M =
[[ 14   6   4  -2  10  -3  -2  14  11 -18  14   5  -4]
 [ -3  -6  -8 -10 -13  -1  -9  -3 -12  24  -8   8  -4]
 [  8  -3   7   0   7  -2  14 -16   9 -15  -5   4   8]
 [ -8   2  -6   4   5   4 -12   0   2   8  14 -27  13]
 [  0  -3  -2  -6  -7   4   3  -6  -1  -9   6  14   8]
 [ -6   7  -6  15   1   6  -2   9  -1 -14  -2 -11  -6]
 [  8  -3   3  -5  -8   1   0   7  -4   4  16   3   0]
 [ 12  -6  20   3   4  -8  14   2   1   1   2  -8 -10]
 [  1 -10  -2  12   7  -2  -5 -13  -2   3   0 -34   3]]
M[0, -13]	14
M[3, -10]	4
M[3, -7]	-12
M[7, -5]	1
M[:, -3]	[14, -8, -5, 14, 6, -2, 16, 2, 0]
M[2, -11]	7
M[:, -2]	[5, 8, 4, -27, 14, -11, 3, -8, -34]
M[:, -8]	[-3, -1, -2, 4, 4, 6, 1, -8, -2]
M[:, -13]	[14, -3, 8, -8, 0, -6, 8, 12, 1]
M[-1, -9]	7
M[-8, -6]	-3
M[8, 1]	-10
M[1, 2]	-8
M[3, -8]	4
M[:, 3]	[-2, -10, 0, 4, -6, 15, -5, 3, 12]
M[-7, -3]	-5
M[-5, -13]	0
M[2, -8]	-2
M[6, 0]	8
M[-9, -1]	-4
M[5, 12]	-6
M[-7, -4]	-15
M[:, 1]	[6, -6, -3, 2, -3, 7, -3, -6, -10]
M[-9, 10]	14
M[-5, 6]	3
M[-3, 9]	4
M[-1, 7]	-13
M[6, 6]	0
M[-8]	[-3, -6, -8, -10, -13, -1, -9, -3, -12, 24, -8, 8, -4]
M[-9, 2]	4
M[7, 6]	14
M[-4, 0]	-6
M[-6, 8]	2
M[1, 5]	-1

x =  14   -2   -7  -27   12   -4   -2   14    6  -18  -18  -15    9  -31    5
x[0] => 14
x[2] => -7
x[1] => -2
x[4] => 12
x[12] => 9
x[8] => 6

arr =
[[-34  -4   4  -7 -27]
 [-36  -5  12   8   4]
 [-10 -32  -4  16   6]]
Rows and columns are counted from 0.
(0, 0)	-34
(1, 3)	8
(2, 2)	-4
(0, 4)	-27
(2, 1)	-32
(1, 2)	12
(2, 0)	-10

m =
[[5740 5751 5708 5693]
 [6026 6068 9892 1725]]
m[0, 0]: 5740
m[0]: [5740, 5751, 5708, 5693]
m[0, 3]: 5693
m[1, 2]: 9892

data =
7262,7088,5125,7441,6140
6914,6405,7400,7306,7460
7305,4973,6783,6781,8129
5468,7785,3072,6919,8779
data[0, 0] => 7262
data[1, 2] => 7400
data[-1, -2] => 6919
data[1, 0] => 6914
data[:, -1] => [6140, 7460, 8129, 8779]
data[-4, 3] => 7441
data[2, -2] => 6781
data[-2, 4] => 8129
data[-2, -4] => 4973
data[-1, 1] => 7785

a =
[[ 13  -5   8   1 -24  31   0 -19  10   6 -17   3   8]
 [ -9 -11 -14  10 -16  23   4   3  -1  12 -12   3  -3]
 [ 12  -2  -4   4   4  -7  -5   0   2  -2   3  -2  13]
 [ 23  -5  -9   6  -8  13 -10  -9  10   2 -13  -2  22]
 [ -3  -3  -7   3  -2   3   0   3  -1   3  -3   0  -1]
 [-21  -4  -2   3   0  -4   9  11 -10   4   8   4 -15]
 [-25  -3  18   0  -6  -4  18   3 -12   2  15   8 -21]
 [-13 -10   4   7 -23  25  12  -4  -3  11  -7   7 -10]
 [ 26  -9 -17  12  -3   4 -12  -4   8   2  -7  -3  28]
 [ -9  -3  -9   5   7 -10   1  12  -6   1   7   0  -3]]
a[0, 0] -> 13
a[:, 12] -> [8, -3, 13, 22, -1, -15, -21, -10, 28, -3]
a[2, 11] -> -2
a[0, 3] -> 1
a[2, 12] -> 13
a[7, 8] -> -3
a[3] -> [23, -5, -9, 6, -8, 13, -10, -9, 10, 2, -13, -2, 22]
a[0, 4] -> -24
a[:, 10] -> [-17, -12, 3, -13, -3, 8, 15, -7, -7, 7]
a[0, 1] -> -5
a[5, 8] -> -10
a[6, 10] -> 15
a[4, 0] -> -3
a[4, 11] -> 0
a[9, 8] -> -6
a[4, 6] -> 0
a[9, 2] -> -9
a[6, 6] -> 18
a[9, 3] -> 5
a[8] -> [26, -9, -17, 12, -3, 4, -12, -4, 8, 2, -7, -3, 28]
a[6, 7] -> 3
a[2, 6] -> -5
a[:, 8] -> [10, -1, 2, 10, -1, -10, -12, -3, 8, -6]
a[3, 11] -> -2
a[6, 11] -> 8
a[4] -> [-3, -3, -7, 3, -2, 3, 0, 3, -1, 3, -3, 0, -1]
a[0] -> [13, -5, 8, 1, -24, 31, 0, -19, 10, 6, -17, 3, 8]
a[8, 12] -> 28
a[8, 0] -> 26
a[0, 5] -> 31
a[0, 10] -> -17
a[2, 8] -> 2
a[8, 4] -> -3
a[8, 7] -> -4
a[9] -> [-9, -3, -9, 5, 7, -10, 1, 12, -6, 1, 7, 0, -3]

W =
[[-282, 512, -189, -437, -340, -284, 453, 34, -572, 255, -59, 283, -276, 353, 220, 72],
 [-41, 585, -409, -295, -416, -39, 516, 41, -426, 330, -232, 499, -348, 296, 164, -67],
 [-26, 629, -169, -374, -375, -238, 435, 145, -481, 219, -64, 254, -243, 328, 78, 51],
 [82, 693, 121, -206, -768, -129, 408, 384, -265, 38, 112, 682, -697, 195, -447, -122],
 [-74, 646, 188, -329, -653, -263, 389, 328, -383, 61, 151, 470, -595, 251, -308, 1],
 [414, 784, -688, -326, -131, -91, 504, 17, -496, 383, -452, 11, 180, 355, 330, 70],
 [72, 594, -650, -209, -414, 131, 548, -8, -357, 448, -374, 678, -377, 277, 225, -160],
 [-13, 661, 49, -372, -467, -301, 397, 252, -441, 110, 40, 243, -327, 297, -131, 79],
 [172, 660, -532, -297, -299, -66, 511, 57, -456, 340, -329, 289, -114, 328, 210, -11],
 [215, 725, -256, -469, -174, -365, 412, 136, -574, 219, -175, -165, 155, 383, 185, 194],
 [121, 623, -769, -314, -204, 17, 528, -71, -470, 461, -456, 344, -91, 337, 396, -40]]
W[0, -16] -> -282
W[:, 6] -> [453, 516, 435, 408, 389, 504, 548, 397, 511, 412, 528]
W[-8] -> [82, 693, 121, -206, -768, -129, 408, 384, -265, 38, 112, 682, -697, 195, -447, -122]
W[-4, 1] -> 661
W[8, 15] -> -11
W[9, -15] -> 725
W[-5, -8] -> -357
W[-11, 8] -> -572
W[-11, 3] -> -437
W[-9] -> [-26, 629, -169, -374, -375, -238, 435, 145, -481, 219, -64, 254, -243, 328, 78, 51]
W[3, 6] -> 408
W[7] -> [-13, 661, 49, -372, -467, -301, 397, 252, -441, 110, 40, 243, -327, 297, -131, 79]
W[:, 13] -> [353, 296, 328, 195, 251, 355, 277, 297, 328, 383, 337]
W[-8, -5] -> 682
W[-7, 4] -> -653
W[8, 12] -> -114
W[10, 9] -> 461
W[:, -12] -> [-340, -416, -375, -768, -653, -131, -414, -467, -299, -174, -204]
W[-6, 8] -> -496
W[9, -16] -> 215
W[-3, 8] -> -456
W[-2, 3] -> -469
W[-11, -15] -> 512
W[4, -7] -> 61
W[:, -1] -> [72, -67, 51, -122, 1, 70, -160, 79, -11, 194, -40]
W[-1, 8] -> -470
W[5, 15] -> 70
W[-8, -9] -> 384
W[1, 9] -> 330
W[-7, -4] -> -595
W[-1, 13] -> 337
W[:, -8] -> [-572, -426, -481, -265, -383, -496, -357, -441, -456, -574, -470]
W[-7, 8] -> -383
W[:, 9] -> [255, 330, 219, 38, 61, 383, 448, 110, 340, 219, 461]
